Rows are one point carried round by a steady rotation, each followed by how many ticks it has turned.
The counts run from 0 to 429.
[130 148 152 104 151 148 127 171 110  91 113  96 140 132 143 147  83 152
 139 109 117 116 177 123 119  64  91 102 105 120 132 173  70 159 103 115
 100 145 138 147 127 151 118 108 112 147] => 119
[129 103 129 111 136 124 109 134 167  97 101 135 149 129 144 118  83 173
 132 141  82 102 141 125 125  95 102  69 115  76 137 154  87 157 101 116
 113 124 133 127  80 151 157 117 110 147] => 116
[109  99 154 164 118 118  87 150  86  71 113 125 114 104 128 116  80 120
 160 146 125  97 171 132 135  83 136 116 156 145 151 159  88 138 131 131
 122 170  84 117 142 133 113  94 127 170] => 238
[130  96 109 114 125 108 117 140 202 110 100 154 139 125 123 122  60 143
 136 137  97 126 143 126 131  79  96 107 113  77 127 125  88 173 127  97
 131 144 115 142  96 131 174 149 146 136] => 114
[ 82 135 201 121 123 156 107 174 154  86 117 141 143 167 115 135 138 109
 110 140  99 145 152 132 106 156 173 110 180 156 151 129 136 116 141 165
  93 134 130 110 106 147 128 163 123 109] => 181
[120  92 129 106 106  99 106 111 180 103 154 126 143 164 137 161 108 147
 105 122 102 122 138 116 129 128  98 126 183  97 126 136  85  81 142 123
 125 140  60  72 101 114  91 134 105 132] => 371
[ 83 119 128 111 114 119  64 130 181 102 145 115 145 156 125 151 105 124
 125 109  59 180 121 128 143 154 140 126 145 100 111 124 141 122 137 140
 127 131 145 111  78 121 175 160 108 141] => 316
[ 97 131 139 127 126 113 151 117 110  96 112 130 152  95 103 140  70 136
 170 101 121 124 192 144 125 100 104 138 124  97 129 136  94 181 114  91
  89 169 125 121 110 108 159 102  98 112] => 202
[120 122 121  95 168 110 116 126 156 135 154  99 137 123 114 154  84 107
 162  78 121 168 135 104 137  94  91 143 151  97 129 112 157 128 132  64
 113 101 121 128 115 102 166 175 128 140] => 76
[113 120 146  91 136 119 114 137 164 110 139  98 170 160 113 167 113 172
 129  87  77 144 154 107 134 140 116 111 157 101 119 138 135 119 111  97
  93 113 131  78  68 124 143 117  70 117] => 80
[120 102 177 107 118 105 154 132 175 120 109 160 144 120 114 113 100 131
 120 154 102 103 143 137  88 102  88 151 225 113 151 131 115 126 133 109
 127  97 129 114  84 136 114 115 126 115] => 335
[109 101 136 152 133 138  84 162 120  96 116 103 145 116 117 154 115  95
 126 108  94 164 165 110 153 118 160 150 141 130 123 153 153 127 187 119
 142 175 114  88 110 124 134 148 147 197] => 229
[ 89 115 123 118 118 116  61 120 184 111 152 107 131 134 127 158  98 115
 133 108  66 182 113 121 143 149 141 135 143  91 123 113 152 126 137 134
 137 130 147 119  98 114 181 180 118 159] => 315
[123 117 152 155 158 169  88 159 154 105 151 124 112 122 133 161 120  96
 133 134  99 183 130  85 134 139 149 136 133 115 181  85 161 130 100 140
 108 158 144 135 134 138 159 194 121 114] => 177
[109 150 139  97 131 146 101  77 171 128 113 136 104 140 154 129  81  76
 126 117  98 157 100 139 116 105 136 114 125  76 168 115 142 140 134 127
 163  87 115 166 151 122 151 194 137 152] => 397
[146 109 126 176 125 130 120 111 123  96 152 134 108 115 141 172  94 114
 128 128 113 130 168 103 135  98  96 176 131  87 174 108 106 119 112 122
 130 208  82 108 155  94  98 119  94 122] => 377
[119 158 175 150 157 181 124 179 110  98 117 106 127 151 145 172 127 106
 119  77 102 155 183  97 138 108 148 132 105 127 176 123 158 110 130 121
  99 142 142 131 139 113 131 154  98 128] => 174
[150 133 181 102 128 153 160  98 132  91  87  98 144 127 176 164 104 143
 115 101 106 104 174 132 112 110 127 116 103  75 139 150 102 161 109 101
 136 112 128 106 137 111  93 119  85 140] => 255
[ 92 127 153 145 100 135 139  87 162 127 118 169 103 128 147 176 115 121
  98 121 110 120 153 135 109 144 128 165 142  74 162  93 115 131 135 142
 130 180  99  95 145 115 113 162  90  92] => 50
[ 87 139 151 146  97 143 135  92 155 132 100 189 109 140 149 168 123 120
  92 131  87 118 162 136 111 138 129 162 149  72 183 103 128 119 146 143
 133 164 101  99 122 116 122 151  88  99] => 51
[ 95 144 139 114 116 137 111  93 112  99 106 165 131 150 132  85  91 104
 148 164 101  86 141 142 115  94 131  69 156 115 179 159  91 130 107 121
 134 106  61 129 126 140 126 105 118 134] => 153
[135 134  95 107 119 137  98 106 165 112 111 138 135 142 139 140  71  77
 129 120  96 161 133 126 152  85 126 128  83  77 150 138 124 153 141 106
 175 137  94 150 139 105 153 171 154 165] => 22
[112 117 138 121 120 136  64 104 135 168 139  95  85 126 130 195  95 136
 127 118  89 147 116 102 136 107 147 152 154  74 147 123 152 150 142 135
 160 134 143  84 140 143 123 170 115 156] => 223
[116 142 154 104 142 139  85 138 132  85 157 111 119 178 159 138 104 151
 113 129  89 122 132 111 120 101 100  69 141 119 169 141  81  90  86 151
 106 114 104 133 125 152 116 133  79 122] => 34
[130 106 114 109 121 108 118 153 196  94 113 138 145 119 116 130  57 130
 147 122 115 142 152 134 143  79  98 126 101  85 113 126  88 178 139  94
 132 154 114 148 108 118 166 160 161 141] => 113
[152 122 146 114 117 119 117 129 141  92 125 162 137 132 141  92  92  90
 118 163  86 116 124 137  99  75  91 127 189 119 180 150  98 109 125 111
 161  99 105 147 105 125 108  88 132 152] => 244
[151  94 196 112 130 147 143 120 114  92 102 124 157 106 117 120 117  81
 133 176 117 118 158 128  90 131 160 144 193 141 154 148 135 165 129 117
 153 118 120  98 131 143  92 114 149 161] => 9
[118 140 162 163 140 148 153 106  77  81 113 141 150 113 127 125  99 100
 146 127  97 116 188 119 122 112 130 126 122 110 187 138 128 139  93  87
 103 150 103 121 119  99 137  78  77 125] => 292
[124 129 151 124 137 157 118 100 163 115 130 126 124 158 162 170 101 162
 118 106  73 131 140 105 140 121 127 101 106  62 172 112 134 123  84 108
 115 115 123  98 119 113 141 155  67 109] => 170
[114 158 152  99 138 139 129  95  73  82 142 104 131 128 123 117  75  72
 165 129 143 121 158 140 113  94 117 119 136 137 156 152 101 145  99 110
 134 125  83 150 165 108 106 104 110 149] => 156
[144  85 173 112 172 140 127 146 150 131 133  81 124  97 143 176 106 120
 134 114 149 148 143  89 116 102 118 142 180 120 140 110 129 138 137 118
 109 129 121  91 153 149  87 203 147 151] => 130
[118 108 120 120 149 127  73 137 164  96 153 120 109 144 153 140  83 151
 142 142 110 127 117 105 143  98 110  64 123 101 160 121  85 121  75 130
 102 134  88 134 131 155 134 167 115 119] => 32
[158 119 157 156 129 163 133 142 140  84 107 184 153 147 138 119 130  92
  91 160  72 128 165 114 110 111 126 132 146 108 208 128 130 106 125 113
 139 144  94 122 102 115 116  97 118 129] => 381
[ 92 127 170 113 109 113 131  88 147 154 153 143 102 130 103 165  97 134
 146 143 129 120 143 129  96 127 117 166 217 107 161  88 119 137 113 129
 111 151 107  93 136 126 111 146  97  74] => 424
[ 69 155 170  91 131 158  85 123 121 111 124 128 116 174 140 143 131 118
 113 136 112 120 141 135 112 130 148  75 165 135 144 157  97 103 144 175
 102 134 101 112 138 178 109 153 113 149] => 272
[ 94 140 136 113 118 148 125 111 170 112  99 196 149 142  96 102 100  73
 127 172  97 145 140 142 103 139 143 115 143 107 176 107 126 162 130 130
 116 147 109 149 108 139 185 166 156 115] => 60
[ 76 144 170  91 131 143 127 102 115  84  89 140 162 127 114  86 102  99
 167 155 108 120 152 155 108 138 155  73 148 132 142 157 112 182 103 122
  94 115 108 135 111 146 166 125 124 135] => 63
